0: 140 121 132 178 172 196 157 108 149 151 88 128 97 97 86 99 113 139 84 131 105 117 92 97
1: 155 146 151 184 169 162 131 73 113 134 91 121 101 94 83 91 118 137 76 140 113 109 99 99
2: 147 108 123 168 162 199 165 111 170 171 94 127 110 110 87 108 110 136 80 138 108 130 112 89
3: 152 66 107 138 120 183 143 131 186 184 95 141 159 107 138 121 123 154 108 157 108 129 84 101
4: 148 76 114 95 102 134 130 101 146 159 117 148 198 134 176 164 142 164 148 166 132 141 94 84
5: 135 76 108 92 95 124 117 75 93 138 82 135 112 101 114 135 139 170 154 169 150 174 152 173
6: 140 69 107 96 98 136 113 75 96 130 87 134 113 112 119 154 139 173 161 180 146 177 142 153
7: 154 151 140 184 171 184 144 91 118 134 87 118 83 98 86 95 113 135 93 137 100 120 97 105
8: 149 83 111 139 150 181 147 125 188 172 81 158 137 112 120 105 116 145 90 137 97 125 95 77
9: 133 81 121 102 91 137 122 90 131 152 108 160 182 129 184 182 147 173 153 165 141 138 115 94
10: 153 105 125 170 177 198 159 115 149 168 81 119 104 112 90 103 120 136 92 142 103 120 98 99
11: 141 97 121 157 160 206 163 128 165 170 86 136 124 98 117 118 121 152 81 137 111 134 87 92
12: 129 82 102 89 100 134 107 76 101 125 74 134 131 101 129 157 145 177 150 174 138 175 151 159
13: 143 104 135 177 170 198 163 119 150 155 90 124 109 96 89 108 116 133 84 136 99 123 88 97
14: 142 66 106 127 136 180 137 117 195 173 98 147 149 111 143 122 122 159 96 151 105 115 83 96
15: 137 75 110 109 100 126 111 62 93 124 83 121 104 107 95 122 126 162 139 148 129 174 141 194
16: 138 80 105 87 98 132 121 91 116 139 101 142 178 128 175 179 158 181 157 170 146 152 120 126
17: 134 83 95 101 97 127 123 85 127 144 104 142 187 134 185 176 153 178 161 165 131 132 113 120
18: 135 76 121 103 87 134 113 69 97 139 86 131 150 111 150 165 141 176 168 175 139 166 144 146
19: 141 93 121 148 151 200 162 124 179 165 106 131 134 97 113 96 115 148 88 146 100 125 85 82
20: 132 77 117 94 99 135 112 74 94 135 68 125 128 115 119 154 141 175 145 168 147 182 145 165
21: 133 73 108 92 101 130 110 84 115 142 99 151 176 123 163 183 150 176 172 167 143 145 123 122
22: 142 79 110 99 94 126 113 66 91 127 77 132 115 106 122 154 138 165 164 175 134 171 140 166
23: 136 74 106 88 98 128 103 68 105 130 82 124 109 99 108 135 136 167 153 155 150 172 152 177
24: 126 68 116 93 85 128 121 72 108 132 91 137 142 120 146 169 155 178 165 177 136 167 128 144
25: 140 76 105 119 97 155 134 109 173 159 104 154 196 132 170 165 119 166 129 158 115 134 88 95
26: 141 78 107 103 100 137 113 66 100 137 79 124 130 106 131 158 141 179 163 172 144 171 141 162
27: 164 149 144 180 176 167 138 86 105 128 80 120 86 106 80 104 103 133 88 143 101 122 102 109
28: 137 74 105 100 97 126 122 78 101 135 88 141 160 119 162 180 141 166 178 172 145 161 132 131
29: 133 75 110 92 94 133 125 92 130 161 97 163 183 123 179 168 149 178 158 158 132 131 117 108
30: 137 86 101 106 96 140 102 79 102 128 88 133 150 117 152 171 144 178 173 174 144 174 140 155
31: 142 76 108 87 95 135 121 104 163 152 98 153 182 125 185 177 137 158 151 163 118 129 104 105
32: 131 69 101 101 89 137 111 76 98 131 86 119 123 110 121 153 143 166 158 180 139 174 149 166
33: 150 64 117 110 109 151 141 112 161 169 107 160 182 134 172 164 140 167 137 165 125 139 79 108
34: 130 83 128 140 135 197 149 137 188 182 91 130 144 108 132 114 101 140 90 155 100 118 93 93
35: 139 99 124 152 147 188 153 134 185 167 83 134 118 100 103 104 113 148 77 145 94 132 87 93
36: 160 156 153 175 162 173 144 87 109 127 72 114 94 95 81 102 112 134 89 140 102 127 106 97
37: 144 98 120 161 163 201 155 116 171 155 82 129 115 110 105 98 113 144 81 149 104 125 93 90
38: 133 74 107 99 100 151 110 101 127 145 91 156 175 132 177 183 144 172 168 165 138 148 121 108
39: 144 73 111 78 94 141 111 78 89 136 84 124 128 131 128 159 151 168 159 173 142 170 146 152
40: 152 118 133 175 178 201 168 110 152 152 83 135 91 111 96 96 113 138 87 134 116 123 105 108
41: 149 98 123 166 175 206 157 121 159 162 93 123 110 101 100 104 108 141 86 145 105 111 104 98
42: 144 96 101 154 134 205 143 121 186 169 90 138 119 90 107 109 115 136 92 145 114 131 89 91
43: 150 62 94 104 110 157 132 117 181 176 94 135 195 127 148 141 121 149 111 150 119 123 97 93
44: 140 71 108 98 105 137 145 110 151 163 104 160 188 129 191 168 137 167 145 162 121 142 111 103
45: 140 73 107 101 97 132 118 69 97 133 70 134 108 92 107 140 130 160 134 161 142 173 143 179
46: 147 68 109 114 107 165 132 110 184 184 99 147 171 126 164 159 139 166 117 151 119 139 104 91
47: 145 70 106 94 103 127 106 72 101 135 88 130 140 111 150 159 150 178 181 169 147 154 144 141
48: 131 75 109 99 96 129 118 81 116 137 86 140 146 112 152 169 143 185 183 179 142 160 140 129
49: 148 101 123 163 173 197 163 123 164 158 83 125 100 106 93 93 109 133 92 132 106 135 94 96
50: 156 151 156 188 184 182 139 94 114 140 87 117 91 98 88 102 109 128 97 137 112 118 100 106
51: 141 86 118 140 150 170 167 120 185 176 99 146 144 114 124 112 102 156 87 149 98 124 83 75
52: 141 64 110 118 124 163 151 113 180 186 111 154 184 122 156 150 119 161 112 153 123 131 86 100
53: 145 126 135 178 177 201 165 117 160 152 90 124 112 102 98 106 110 139 81 153 99 119 106 102
54: 141 76 99 101 87 138 111 64 106 118 82 112 123 114 101 142 142 162 152 168 131 169 147 176
55: 127 65 111 111 115 160 119 111 174 182 102 154 184 127 158 147 126 170 142 164 120 141 98 91
56: 137 75 104 138 131 195 155 123 190 177 86 145 142 118 121 128 118 139 97 163 111 135 89 96
57: 130 76 108 107 90 135 110 71 99 122 80 122 123 111 121 158 139 171 173 175 146 172 146 158

135 76 106 105 98 130 117 73 103 128 88 151 149 119 153 177 144 175 183 166 146 158 142 147 >> 28
139 77 113 101 94 125 111 66 87 131 76 131 113 101 112 144 139 165 144 157 132 168 145 186 >> 45
131 73 109 96 99 127 115 77 114 135 89 151 164 120 153 168 151 182 173 177 141 157 135 128 >> 48
139 63 118 115 115 168 132 107 180 183 88 149 161 122 149 126 109 151 101 159 119 110 100 75 >> 14
159 159 159 176 165 170 126 87 102 132 77 113 99 95 72 102 121 128 82 138 117 132 105 105 >> 36
157 151 140 192 174 175 132 85 118 136 89 128 85 93 81 104 116 133 96 139 99 125 104 103 >> 7
158 67 122 136 145 180 152 120 181 180 86 137 129 120 117 120 120 151 96 154 91 129 91 85 >> 8
136 88 114 106 96 121 116 82 117 143 99 150 186 125 171 180 151 174 175 165 138 158 123 115 >> 21
149 102 119 157 161 199 164 122 165 171 91 126 120 108 97 101 110 138 90 155 103 125 89 88 >> 37
130 83 99 94 94 143 124 93 145 154 103 152 190 133 183 172 145 174 158 153 125 139 113 100 >> 29
138 61 91 113 103 154 127 108 171 159 96 161 184 120 152 156 127 158 118 157 112 128 85 92 >> 25
151 61 113 94 113 144 130 98 160 175 101 149 185 131 168 165 137 180 124 147 118 134 102 111 >> 33
148 59 97 113 106 171 141 116 191 172 103 149 165 122 152 134 111 147 114 152 118 124 90 85 >> 43
165 152 151 168 164 170 135 72 103 125 77 120 91 106 79 100 119 136 85 139 110 127 107 91 >> 36
126 81 101 96 92 130 122 71 111 138 101 148 162 122 170 175 142 179 172 168 140 160 122 131 >> 28
154 105 125 156 154 205 163 126 167 167 97 118 105 97 98 100 113 133 85 150 99 116 92 101 >> 41
143 63 120 107 103 127 114 85 116 138 105 150 160 131 180 187 149 173 168 172 144 146 123 123 >> 21
128 57 110 99 111 142 129 113 165 181 97 162 175 117 169 153 130 172 125 149 117 119 91 96 >> 55
142 84 121 147 149 203 160 127 183 171 102 135 128 103 108 109 119 135 83 144 112 112 92 84 >> 19
138 77 99 103 96 120 116 65 98 128 71 125 95 109 101 123 132 157 131 148 143 159 152 191 >> 15
142 78 110 94 105 124 111 67 103 124 86 133 142 99 149 160 154 184 166 176 144 161 136 139 >> 47
142 78 104 98 95 123 121 73 98 127 80 134 98 96 93 133 142 157 132 162 132 170 150 186 >> 45
138 80 107 86 97 123 122 78 102 135 94 146 159 125 159 169 154 179 170 174 148 160 142 131 >> 28
121 77 117 103 98 128 116 61 100 133 70 128 110 104 105 137 137 161 138 155 142 174 142 188 >> 45
137 83 114 102 100 130 115 76 106 119 79 115 91 104 98 114 121 147 122 163 120 162 154 207 >> 15
163 66 110 124 127 178 152 118 190 180 94 146 176 115 141 139 118 137 105 159 107 129 103 107 >> 3
